A: rows in several groups, each row roughly a mix of its group's directions
A (87 x 10)
[[  3   4  22   2  32 -28 -38  15 -36   5]
 [-13 -24 -15 -37 -42  -7  -5 -25 -14  16]
 [ 41  14  16  19  10   8  -8   4  40  31]
 [-38 -12  14  38  14 -35  18  -6  18  -8]
 [  5   1  -4 -30 -10   3 -53  13 -36  -5]
 [ 49  11  23  -7  11  -4 -39  22  -4  -5]
 [ -6  23  39  45   4 -13  28 -14   8   4]
 [-48  -5   9  23  -3  -5  41  14 -22  -3]
 [  5  34  37  18  16  17  29  -3  22 -24]
 [-17  16  44 -12  36   4   2  12   8 -33]
 [ -5 -31 -26 -10  -9   0  51  -8  25  14]
 [ 10   9  10   9  36 -26 -53   8 -11  -4]
 [ 11  -9   1   0  12 -29 -33 -27  46 -12]
 [ 40  35  11  11   8   0  16  -7  42 -10]
 [  1  -8 -27 -25  -3   8 -35 -50  10   7]
 [-14   3  42 -11  33   3 -26  22 -19 -25]
 [-14  -8  12  31  -2 -14  30 -15  48  17]
 [ -5 -21 -32  13 -21 -12  30  -7 -41  19]
 [ 33   3  -6 -36   3   3 -48 -10  19 -12]
 [-17  47  -5   5  13  26   8  13  -5 -41]
 [ 22  18  -5 -11 -10  39   8  23 -44  16]
 [  0  -4  21  31   0 -11  53 -20  10  22]
 [ 34  18  20   2  28  -2 -46  15  18  -2]
 [ -8 -31 -43  -9 -27 -14  -7  -6 -19  30]
 [ 20   3  28  20  -1   9 -30  22 -47   8]
 [ 31  -4 -17 -23   8 -12 -50   5 -27  -9]
 [-20   6 -22 -35 -23   3 -45   6   0 -25]
 [  1 -11  13  -7 -35  19  44   9 -33  19]
 [  2  -5 -21 -41 -15  23   3  15 -47  -2]
 [-18  25 -26   5  15  23  22 -20  35 -28]
 [-51 -10   3   0  26 -27  -4  -4 -34   7]
 [ 20   1 -12 -15  -1   9 -14  34 -55  12]
 [ 46  -3 -25  11 -21  12 -40   3  17   4]
 [ 29  22   6  12  -7  39  22  19 -15  34]
 [ -6 -12 -36  -1 -28  29  12 -16  42 -10]
 [ 24   3 -18 -47 -15  26 -23   6 -26  -4]
 [  1 -13  26  21  -6 -21  33  49  -3   7]
 [ -9 -15  -1   3 -17  -2  67  -2   1  15]
 [ 16  12   7  30  44   0 -26  18  29 -14]
 [-10 -12 -39 -22   0   4 -30 -17  41 -14]
 [-13  -1 -22 -11 -18   8  48 -20  38  -3]
 [-17  21  47   1  35 -17  20   7 -19  -9]
 [-32 -17   5  42   7 -38  25   1   7   7]
 [-17   7  16  35  -2 -17  34 -18  42  -1]
 [  0   5  12   3  37 -15 -56  10  -5 -16]
 [ -2  -4  21  -4 -27  -3  37   8 -48  19]
 [ 18 -27  20  -7 -16 -20 -20 -21 -28  40]
 [-39 -14  14  29  10 -34  17  -9  30  -9]
 [-20 -23  -7  19 -18 -16  43 -18  28  21]
 [ 11   3  17   6   9 -15 -62  25  -3  -7]
 [ 49   2 -11 -29  -3  12 -36  15  -6  17]
 [-15 -17   6  -5   8 -26 -18  12 -55  23]
 [-39 -12 -25  -9 -13  -1  45 -21  15   6]
 [ -2   2 -28   2 -21  17  34 -22  46  -5]
 [  2  -8  -3  -3  -4  13  64  21 -22   8]
 [-24  -1  23   9   3  -8  14 -16  60  -7]
 [ -2   7  19  26  11 -24 -45   6  36 -10]
 [-11 -12 -29 -18 -12  16  54 -22   7   6]
 [-15  -9  12  36  -4  -8  44  13  16  33]
 [-40  -5  24  37  17 -26  21  10  16  -5]
 [-27 -20 -40  -9 -22  -7  33 -21   7  19]
 [-22 -14 -31   1 -23   0  31 -24 -39  -8]
 [ -9  -2 -12   4 -32   8  57 -15  -3  21]
 [-16 -22 -14   3 -35   7  25  -1 -40  29]
 [ 31   6 -25 -37 -16  27 -18  -8 -31  -3]
 [-53 -10  12  13   7 -24  17 -11  15 -29]
 [ 35 -19 -19 -18 -11 -18 -42  13 -15  20]
 [-41  -9   6  40   5 -22  36   3 -13  -1]
 [  2  17   9  40  35  -3   3  12  41 -16]
 [ 20  20  12 -18  -9  39   5 -19  46   4]
 [-41   1  20  39  19 -20  18  18 -17 -11]
 [ 51  16  -7 -10 -12  35  -3  -9  13  27]
 [-11  28  -2  20  20  -3  25 -24  46 -18]
 [ 23   9  18  -6   9   7 -40 -13 -48  14]
 [-13   1   8   5 -10 -20  47  -6 -37  31]
 [  8  24  -2  16  30  29  45  17 -13 -13]
 [-19  12  51   3  15   7  24  15 -34  -8]
 [-19 -21 -31 -35 -33  -4 -10 -30  16   3]
 [ -2  -3  31  34  -4 -28   8 -34  26  22]
 [ 35   4 -29  12   4 -17 -48  -6  19   6]
 [-17 -12 -34  -8   1   2  19  22  48 -23]
 [  3 -31 -41 -13 -11  -7 -48   2  -3   9]
 [  8 -11 -35 -41   3  18 -36  17 -14 -11]
 [ 18  -9 -18  28  15 -34 -22   5 -44   5]
 [  3  -5  19   1  27 -33 -42  13  32 -13]
 [  6  31  12  -6   7  20 -18  21 -52 -15]
 [ -4  32  16  27   5   0  52 -18  15   0]]

one row of each group, then the others: which group is each in?
[  4 -21 -27 -32 -11  20  40  12 -28   9] | P
[ 33  14  -2 -42  -1  26 -35  15 -11  -4] | W
[ -8   1 -34  19 -29  14  36 -26  26   9] | R

[ -1  -3   6  43  29 -38 -17  16 -24   2] | W
[ 19   2  17  20 -30  54  -4  15 -10 -12] | R
[-16 -19 -19 -17 -28   2  48 -27   7  14] | P
[-24   5  17  15  32 -25 -26  19 -24 -31] | W
[ 17  -6   8 -19  -3   0 -41  31 -43   3] | P
[-11  21   3  15  19  19   3 -14  49 -34] | R
[ -6   1 -33 -17   9   7 -45 -16  34 -19] | P
[ -5 -12  24 -16  23  -8 -44  25 -33  -8] | R
[ 21   1  -4 -10  22 -21 -57  -7  -2 -24] | W
